A single turn carries every row of the set below to another of its rows. Some are shown first; where does it send the rows asked next?
fila: [ 1.36 -0.17  0.76 -1.76  1.31 -1.52 -0.55  0.49  1.66 -1.94 -2.54 -2.30
 -0.04 -1.22 -4.26 -0.69 -4.06 -0.10 -1.82  4.25 -2.04  2.12 -0.42 -3.01
 -3.92 -2.71 -0.65  0.30 -0.86  1.36 -3.13  2.65  1.37 -0.23 -0.89 -4.18
  3.44 -0.54  1.90 -0.21  1.11 -3.53 -0.39  3.11  2.24 -1.26  1.74  1.21
 -2.96  0.99  0.49  0.75  0.02 -4.11 -1.62  2.48 -1.40 -2.16 -0.92 -1.25
  0.78 -2.57 -1.63  2.41 -1.11 -0.64  2.92  1.92  0.77  3.27 -1.22 -3.05]
dupek: [-0.60 -0.99 -0.98 -3.09  1.52 -2.26 -0.81 -1.48 -0.52 -1.73 -1.20 -0.53
 -1.55 -2.50 -3.50 -1.21 -3.03 -2.12 -3.01  1.46  0.25  0.18 -3.92 -3.31
 -1.54 -1.21 -1.70 -0.80  0.59  3.98 -3.07 -0.99  3.42  0.33  1.08 -1.28
  2.58  4.17  2.05 -0.29 -1.00 -2.62  1.32  1.28  4.63 -1.25  0.62  1.32
 -3.23 -2.44  1.88 -2.68 -2.51 -2.00 -0.41  3.40 -2.32  2.02 -1.29  1.16
  0.08 -2.02 -0.09 -3.09 -2.25 -0.22  2.62  2.61 -1.19  3.74  2.03 -1.21]
Vemu: [-0.68  2.33 -1.30 -3.25  0.06  0.27  0.65 -0.84  1.86 -2.87 -4.33 -1.68
 -1.75  1.88 -0.99 -0.04 -0.80 -1.23 -1.25  2.31 -0.97  1.44 -1.45 -2.42
 -0.80  0.08  1.09 -2.79 -0.97  0.42 -5.06  0.72  1.73 -0.93 -1.65 -1.30
  1.70  3.58  1.69 -0.64 -1.44 -0.76  3.61  3.15  3.48  0.79  0.07  2.65
 -3.68 -2.32  0.07 -0.21  2.11 -1.88 -1.81  1.12 -0.71 -0.57 -2.99  3.47
  0.44 -2.77  1.45 -0.99  1.41  1.12  1.46  0.97 -0.88  4.41  1.84 -3.01]
tulip: [-0.26 -0.75 -0.72 -2.03  1.08 -2.57 -0.89 -2.17 -0.31 -2.03  0.49 -0.53
 -1.33 -2.72 -3.69 -2.31 -2.76 -2.08 -3.35  1.60  1.05 -0.30 -2.91 -3.63
 -0.68 -1.32 -2.07 -0.80  0.56  3.85 -3.65 -0.35  2.95 -0.61  0.95 -1.88
  2.34  3.42  1.29 -1.12 -0.77 -2.49  0.99  0.87  3.66 -1.59  0.13  0.10
 -2.97 -2.66  1.17 -1.77 -1.80 -2.08  0.64  3.61 -2.64  2.36 -1.22  1.20
 -0.68 -2.26 -0.53 -2.94 -2.47 -0.34  3.44  1.78 -2.40  4.06  2.56 -1.44]
Sofot: [ 1.09  1.52 -0.85 -2.25  0.39 -1.43 -1.64 -1.54  1.26  1.19 -2.82  1.11
 -3.99 -3.51 -2.08 -1.94  0.82 -0.21 -0.30  0.27 -1.10  1.64 -1.47 -2.51
 -0.47  2.80 -2.53  3.18  1.38 -0.93 -1.57  0.77  0.19  0.75 -1.95 -1.32
  3.57  2.37  3.81  2.52 -1.63 -2.72  0.61  1.95  1.60 -0.37 -2.06  0.61
 -2.81 -1.38 -0.55  0.81  4.20 -4.14 -3.34  1.25 -1.26  1.15 -1.23  1.04
 -1.77  1.01 -0.27 -3.99 -1.82  3.85  2.79 -4.36  0.98  1.21 -0.32 -2.78]
tuzez: [-1.28 -0.50 -1.50 -2.79  1.40 -1.89 -1.23 -2.43  0.42 -1.92  0.84 -1.40
 -0.89 -2.85 -4.18 -2.46 -2.99 -2.28 -3.06  1.11  0.75 -0.06 -3.29 -3.29
 -0.59 -1.80 -1.55 -1.78  0.61  4.36 -4.08 -0.87  2.51 -0.05  0.40 -1.85
  2.64  3.66  2.19  0.16 -0.53 -2.49  1.48  0.85  3.52 -1.39  0.79  0.44
 -2.60 -1.97  1.70 -1.93 -2.13 -1.97  0.23  3.44 -2.61  2.49 -0.55  0.35
 -0.33 -1.84 -0.77 -2.80 -2.28 -0.57  3.13  1.98 -1.35  3.33  1.99 -2.27]
zumez: [ 1.92  3.06  0.12 -2.69  1.34 -1.31 -1.32  0.38  1.51  0.40 -2.47 -1.76
 -2.24 -4.71 -2.25 -0.97  0.03 -2.16  0.27  0.97 -0.46  0.37 -0.21 -2.33
 -0.94 -1.02 -0.30  4.27  0.03 -2.23 -2.91  0.64 -1.23  0.05 -1.33 -1.89
  1.96  1.56  2.08  4.76 -0.65 -2.54 -0.43  2.51 -1.15 -1.48 -0.21 -0.08
 -2.16 -0.33 -0.17  0.38  2.73 -5.30 -2.28  4.62 -1.44  0.15  0.66 -0.14
 -4.05 -0.63  1.92 -1.23 -0.58  3.33  3.16 -3.16  1.32  1.03  0.24 -2.70]
vogug: [ 0.68  1.26 -0.79 -1.75  0.08 -1.29 -1.79 -1.52  1.27  1.40 -2.85  1.04
 -3.82 -3.63 -2.02 -1.58  0.90 -0.33  0.33  0.54 -1.04  1.99 -0.93 -2.10
 -0.23  2.56 -2.32  3.34  1.50 -0.88 -1.92  0.89  0.57  1.02 -1.52 -1.29
  3.32  1.96  4.00  2.52 -1.48 -2.24  0.16  0.82  1.13 -0.49 -1.88  0.93
 -3.37 -1.25 -0.65  0.23  4.18 -4.34 -3.37  1.45 -0.43  0.72 -1.24  0.72
 -1.74  0.87 -0.14 -3.55 -1.70  4.29  2.55 -4.38  0.45  1.36  0.04 -3.06]
gifem: [ 0.61  2.25 -0.69 -1.73  2.15  0.64 -2.43 -1.48 -0.24  0.00  1.38  1.10
 -2.85 -3.29 -3.33 -2.59  1.13 -1.56  1.16 -1.14  0.66  1.42 -0.45 -4.32
 -0.14 -0.98 -2.12  4.73  0.58 -1.45 -1.40 -1.76 -0.15  1.39 -1.89 -1.61
  1.97  2.96  2.56  2.57 -0.49 -2.31  1.36 -0.09  0.65 -0.91 -0.28  0.86
 -2.51  0.02  1.77  0.20  2.79 -6.62 -1.71  2.93 -1.50  1.21 -0.17  0.02
 -3.06  0.43 -1.09 -2.78 -1.41  2.82  3.37 -0.59  1.66  1.77  0.12 -3.64]
zivu: [ 1.28  0.52  0.72 -1.67  0.38 -1.37 -0.37  0.15  1.20 -1.75 -2.56 -1.47
 -0.47 -0.56 -3.74 -0.57 -3.81 -0.05 -1.35  4.20 -1.81  2.45 -0.21 -3.29
 -4.03 -2.92 -0.76  0.08 -1.40  1.28 -1.82  2.57  1.00 -0.91 -1.13 -3.95
  2.85 -0.62  1.04 -1.39  1.23 -3.39 -0.81  2.66  1.85 -0.64  0.40  0.82
 -3.44  0.58  0.17  0.42 -0.23 -4.33 -1.48  2.34 -1.36 -2.52 -0.72 -1.82
 -0.16 -2.30 -1.84  2.45 -2.07 -0.63  2.80  2.51 -0.05  3.08  0.06 -1.95]
Ded: [-0.49  2.17 -0.57 -2.48 -0.18  0.63  0.45 -1.41  2.21 -2.42 -3.45 -1.70
 -0.71  0.96 -1.85 -0.25 -1.11 -0.82 -0.91  1.99 -1.28  1.95 -0.92 -2.82
 -0.67  1.11  0.12 -2.97 -1.34  0.70 -5.57 -0.01  0.73 -1.69 -2.87 -2.11
  1.96  3.06  2.71 -0.77 -1.64  0.35  3.12  3.19  3.88  0.63 -0.75  2.65
 -3.22 -2.10 -0.52  0.03  3.27 -1.72 -1.58  0.33 -0.70  0.31 -2.78  2.71
  1.03 -2.09  0.52 -0.46  0.87  1.09  1.63  0.35 -1.22  4.52  2.27 -4.12]
Kar: [ 0.87  0.44 -0.60 -1.83  1.24 -0.57 -0.67  0.61  0.89 -1.59 -3.20 -2.12
 -0.51  0.28 -3.44 -0.09 -3.68 -0.59 -0.87  4.61 -2.11  2.72 -0.79 -2.83
 -3.88 -3.22 -0.27  0.22 -1.00  1.19 -2.12  2.24  2.03  0.79  0.00 -3.26
  3.21  0.46  1.24 -0.49  1.12 -4.01 -0.34  2.95  2.72 -0.67  1.61  1.57
 -3.58  0.76  1.41  0.05 -0.41 -4.41 -2.20  2.29 -1.80 -1.99 -1.41 -1.23
  0.79 -2.28 -1.40  2.24 -1.32 -0.48  2.62  3.27  0.73  2.69 -0.63 -1.81]
lig: [ 1.75  3.60  0.03 -2.96  1.65 -1.15 -1.20  0.19  1.32  0.71 -2.42 -1.87
 -2.22 -4.51 -2.00 -1.74 -0.29 -1.95  0.49  1.32 -0.80 -0.43 -0.17 -2.65
 -1.56 -0.99 -0.65  4.16  0.34 -1.88 -2.40  0.76 -1.05  0.24 -1.75 -2.25
  2.93  1.50  2.17  4.88 -0.71 -2.91 -0.22  2.93 -1.11 -1.43 -0.76 -0.09
 -2.51 -1.48 -0.44  0.93  2.24 -5.17 -2.55  4.76 -1.68  0.82  0.04  0.00
 -4.08 -1.07  2.16 -1.61 -0.99  3.17  3.71 -3.07  1.87  1.20 -0.60 -3.37]
rilor: [ 0.94  2.22 -0.35 -2.10  1.91  0.71 -2.55 -1.37  0.46  0.44  1.42  0.74
 -3.15 -2.91 -3.48 -3.63  1.02 -2.08  0.92 -0.47  0.17  0.51 -0.56 -4.79
 -0.43 -1.01 -2.45  4.71  0.64 -1.59 -1.44 -1.26 -1.06  1.69 -1.57 -1.57
  2.23  3.25  3.03  2.32 -0.35 -2.46  1.44  0.43  1.37 -0.90 -0.44  0.94
 -2.06 -0.32  2.27  0.78  2.46 -6.37 -2.12  2.86 -1.21  1.08 -0.42  0.54
 -3.35  1.14 -0.61 -2.84 -2.00  3.02  3.53 -0.18  2.02  1.65  0.22 -3.69]
sizap: [-0.57  2.22 -0.86 -2.75 -0.47  0.73  0.55 -1.75  2.15 -2.76 -3.38 -0.57
 -1.00  1.68 -1.09 -0.73 -0.96 -0.85 -1.25  2.07 -1.24  1.55 -0.75 -2.63
 -0.24  0.11  1.23 -2.70 -0.92  0.76 -5.38  0.61  1.07 -2.19 -1.55 -2.18
  1.41  3.02  1.70 -1.79 -1.84 -0.04  3.11  3.46  2.93  0.50 -1.32  2.05
 -3.43 -2.04 -0.66  0.34  3.13 -1.75 -1.43  1.22 -0.76  0.01 -2.53  2.52
 -0.11 -2.04  0.44 -0.31  0.55  1.17  1.72  0.63 -2.49  4.57  2.27 -3.87]

Sofot -> lig
tulip -> sizap
zumez -> gifem
And these:
fila -> tuzez
dupek -> Vemu

